In the data rows, 128 means zero.
Each row in the table below has a label, given by one hidden rule.
[111  94  99 109 138 114  85  67 163 121 149 119 119  99  90 176 110 128
 107 148 139 113 130 145 109] Kr
[107 117 107 128 131 130  90 106 164 124 138 111 151 127 121 144 109 142
 100 117 127 134 143 139 106] Kr
[107 112 123 156 132 144 165 122 124 120 110 139 128 147 135 135 136 119
 109 116 146 146 144  99 147] Sb
[186 129 152 139  88 142  93 139 121 154 172  82 125 100 133 118  79  99
 110 177 101 122  74 176 130] Kr
[169 128 125 181  84 170 159 154  87 155 144 111 104 126 168 124 114  96
 102 118 110 164 155 125 153] Sb
[101 149 106 109 151 133 175 132 128 122  85 184  98 149 146 123 174 134
 160  82 132 109 146  81 145] YZ
[137 132 143 141 150 115 175 162  97 122 124 141 120 136 115  99 138 126
 129 109 129 128 132 135 135] Sb
[171  88 148 172 126 104 145 133 107 114 149 106 137 130 108 118 136 157
 108 144 108 157 131 146 122] Kr
[ 77 113 118 137 208  81 188 165  84  56  86 205 164 194 112  98 182 204
 159  58 154 164 177  85 120] Sb
[ 95 114  95 121 140 138 122 100 133 119 122 156 110 139 127 154 119 113
 112 115 137 122 149 105 125] YZ
[178 143 128 157  95 144 129 146  97 164 154 100 111 109 142 128 112 121
 115 134 102 149 113 165 134] Kr
[149 138  95  89  85 134  87  99 154 146 135 112  95 104 115 188 108  87
 132 171  92  90 104 154 120] Kr
[206  93 106 191  48 162  74  82 119 168 248  34  92  85 114 157  47  96
  24 178  72 151 111 179 127] Kr
[108 101  74  69 157  72  67  79 178  83 118 162 132 105  93 161 115 174
 160 155 127  98 111 152  57] Kr
[162 139 107 127  90 139 132 124 126 139 160 110  92 112 140 155 109  89
 123 154  75 117 121 136 114] YZ
[157 134  93 124 128 130 127 121 100 115 116 133  86 133 139 146 119 126
 152 153 121 119 115 124 108] YZ
[145 164 156  81 108 123  73 109 179 150 132  96 139 101 120 146  80 121
 151 179 155 102  85 159 118] YZ
[148 130 111 110 128 112 157 135 125 110 136 153  92 146 131 158 126 118
 138 159 128 117 119 133 127] Sb
[ 91 127 150 131 143 141 110 109 140 132 125 100 179 133 116 112 134 139
  94 105 148 136 151 124 145] YZ
[150 153 133 152 115 143 165 164 103 137 126 137 107 139 164 118 148 107
 143  98 124 134 142 109 136] Sb
[ 94 127 176  86 167 105  99 126 166 106 113 108 194 138  80 123 136 158
 133 143 163 126 124 137 115] Kr
[171 153 158 170  71 183 133 175  91 186 146 101  91  98 175  99 111  75
 112 131 105 128 105 129 162] Sb
[138 114 176 179 159 125 177 156 111 122 124 142 135 165 147  95 146 114
 146  91 125 164 150 120 161] Sb
[102 126 136 135 150 120 111 102 126 149 135 115 168 141 106 112 120 170
 111 110 137 139 151 116 117] YZ
[143 109 132 166 145 111 128 126 118  94 145 109 137 152 131 115 110 172
 116 117 133 146 128 129 109] Kr
[157 180 170 117  97 177 107 169 132 201 106 103 125 112 157  99 125  62
 157 145 125 127 111 123 169] YZ
[148  87 118 168 121 104 126 104 123 116 169  95 129 125 100 143  80 162
  79 152 107 162 133 156  94] Kr
[121 121 181 139 177  89 158 158 108  98 119 123 168 141 108  92 163 169
 149 116 142 146 132 147 135] Sb
[105 116 102  83 128 114  94  74 178 126 141 127 125 111 113 177 106 107
 133 154 137 100 107 157 132] Kr
[147 125 130 174 119 143 164 154  67 122 143 126 122 132 143 106 137 139
 114 101 117 160 138 100 145] Sb
[116 122 152 118 149 117  91 111 154 135 134 100 185 119  94 120 121 147
  93 134 158 135 121 129 132] Kr
[118 100 123 124 182  72 164 135  92  58 121 168 129 180 110 144 159 187
 150 105 135 159 139 115 110] Sb
[124 111 133  96 124 116  65  86 201 146 151  73 162 100  95 157  81 110
 112 183 130 109 102 182 109] Kr
[ 97 143 136 158 148 146 133 111 130 131 138 108 157 142 126 115 138 151
 102  89 152 147 139 100 157] YZ
[185 140  91 127  76 139  99 107 137 142 157 108  75  94 141 166  77 108
 115 170  94 100 102 153 107] Kr
[ 84 146 208 150 155 153 132 151 138 146 128  94 215 133 115  66 145 132
  98  96 155 146 130 118 163] Sb
[ 80 164 154 107 141 148 153 144 126 147  70 172 124 159 151  84 169 130
 166  63 161 117 135  85 135] YZ
[161 153 130 106  74 135  82 127 160 146 151 108 104  93 134 125 103  81
 144 168 112  98  87 163 119] Kr
[142 153 126 109 123 136 150 137 112 131 104 168  87 122 145 119 138  99
 165 139 124 118 128 120 144] YZ
[128 171 156  94 108 151 104 141 154 169 121 109 136  97 134 106 135  92
 142 146 146  96  83 122 148] YZ
[162  90  96 159  80 152 129 110 105 146 164 100  85 104 128 157  95 111
  78 137  82 133 134 132 129] Kr
[133 164  98 118  87 160 141 143 126 161  96 140 105  95 158 109 117  93
 142 126 111 103 126 118 130] YZ
[147  86 112 144 144  84 139 120  92  89 137 141 136 147 119 140 132 167
 142 146 100 160 139 122 104] Kr
[130 109  81  88 120 105  68  62 181 102 142 131 109 119  91 189  90 131
 126 170 128  95 104 152  90] Kr
[127 109 175 163 145 130 107 139 117 129 158  68 212 116 105  81 115 133
  94 139 126 149 143 146 141] Kr
[131 136 142 160 130 128 161 162  91 113 116 147 138 143 142 101 150 118
 126 115 119 153 147 120 164] Sb
[179 127 123 170  91 136 126 139 107 153 164 116 102 112 130 140 125 117
 107 135  99 141 119 144 126] Kr
[114  78 116 158 131 130  94  85 148 124 160  85 144 128  97 157 105 136
  75 129 123 129 132 142 132] Kr
[177 113 137 158 113 119 127 120  92 124 185  87 114 111 127 128  90 105
  99 171  98 140 104 157 111] Kr
[ 98 124 195 146 168 110 134 133 122 110 151 131 185 158  93 102 132 182
 108 112 171 159 134 120 138] Sb
[143 144  93  89  94 138 129 119 138 141 114 153  88 119 137 162 133 107
 142 160 105  96 113 128 116] YZ
[ 93  72 159 153 156 104 137  89 138  93 158  93 148 130 112 135 111 145
  89 123 146 150 149 138 135] Kr
[ 85  97  97  85 176  82  87  82 180  80 114 125 151 134  96 147 124 169
 140 137 141 111 128 139  84] Kr
[145 145 129 177  71 203 151 150  93 183 126 114  83 119 188 115 117  63
  95 106 107 139 142 100 171] Sb
[119 190 157 141 116 197 177 163 122 178  98 151  98 133 193  73 158  79
 141  85 147 108 147  82 197] YZ
[143  56  69 129 128  68  99  61 139  70 185 120 108 113  72 191  87 177
  81 169 107 144 121 168  73] Kr
Which label does each new row get?
[138 133  96 148 116 131 168 147  88 117 136 146 130 141 144 153 140 139
 143 124 121 152 144 122 117] -> Sb
[118 178 162 117 133 159 175 193  99 152  61 176 113 144 185  86 184  91
 180  93 151 119 148  93 180] -> Sb
[ 80 181 166 142 130 179 152 163 147 172  74 142 166 137 178  78 165  82
 135  60 182 131 179  94 184] -> YZ
[163 112 110 156 112 113 107 128 102 140 154 107 118 121 118 128 105 173
 106 132  93 139 119 148  88] -> Kr
[ 82  98 149 131 179 114 114 114 146 100 126 120 182 144  91 115 137 178
 113 100 146 146 150 120 135] -> Kr
[103  92 151 154 164 108 138 139  94  99 134 125 171 148 104 111 137 167
 106 108 143 170 143 134 149] -> Sb
[126 127 121  63 114 114  47  74 191 129 154  89 139  90  86 158  89 117
 130 197 137  81  80 184 105] -> Kr
[151 106 102 173  87 175 144 127 107 154 161 111  96 118 141 127 101 109
  80 112 102 164 148 112 138] -> Sb
[129 178 139 149  91 171 142 199 105 174 112 143 126 117 182  82 152 118
 155  72 101 139 135 103 130] -> Sb
[145  99 133 175 131 131 147 133  96 111 138 104 129 143 127 132 117 140
  99 120 112 149 166 122 127] -> Sb
[115  99  73 130 130 117 116  91 153 124 156 130 102 128 117 176 103 143
 100 128 130 138 138 112  96] -> Kr
[167 122 119 142 125 129 149 158  82 126 130 138 103 147 135 127 149 137
 148 121 107 126 131 128 123] -> Sb
[179 118  74 130  74 119  92 106 125 153 153 114  85  97 129 158  88 123
 124 169  75 103 100 148  90] -> Kr
[117 140 150 109 125 120  68 108 173 160 142  83 181 103 112 119 123 119
 114 148 143  98 104 168 133] -> Kr
[151 115  90 156  97 143 130 134  91 147 138 149  81  97 142 145 115 125
 122 122 109 143 129 118 128] -> Sb
[127  41  82 103 147  62  89  37 171  76 190 114 145 127  52 213  59 175
  79 183 102 150 110 185  55] -> Kr
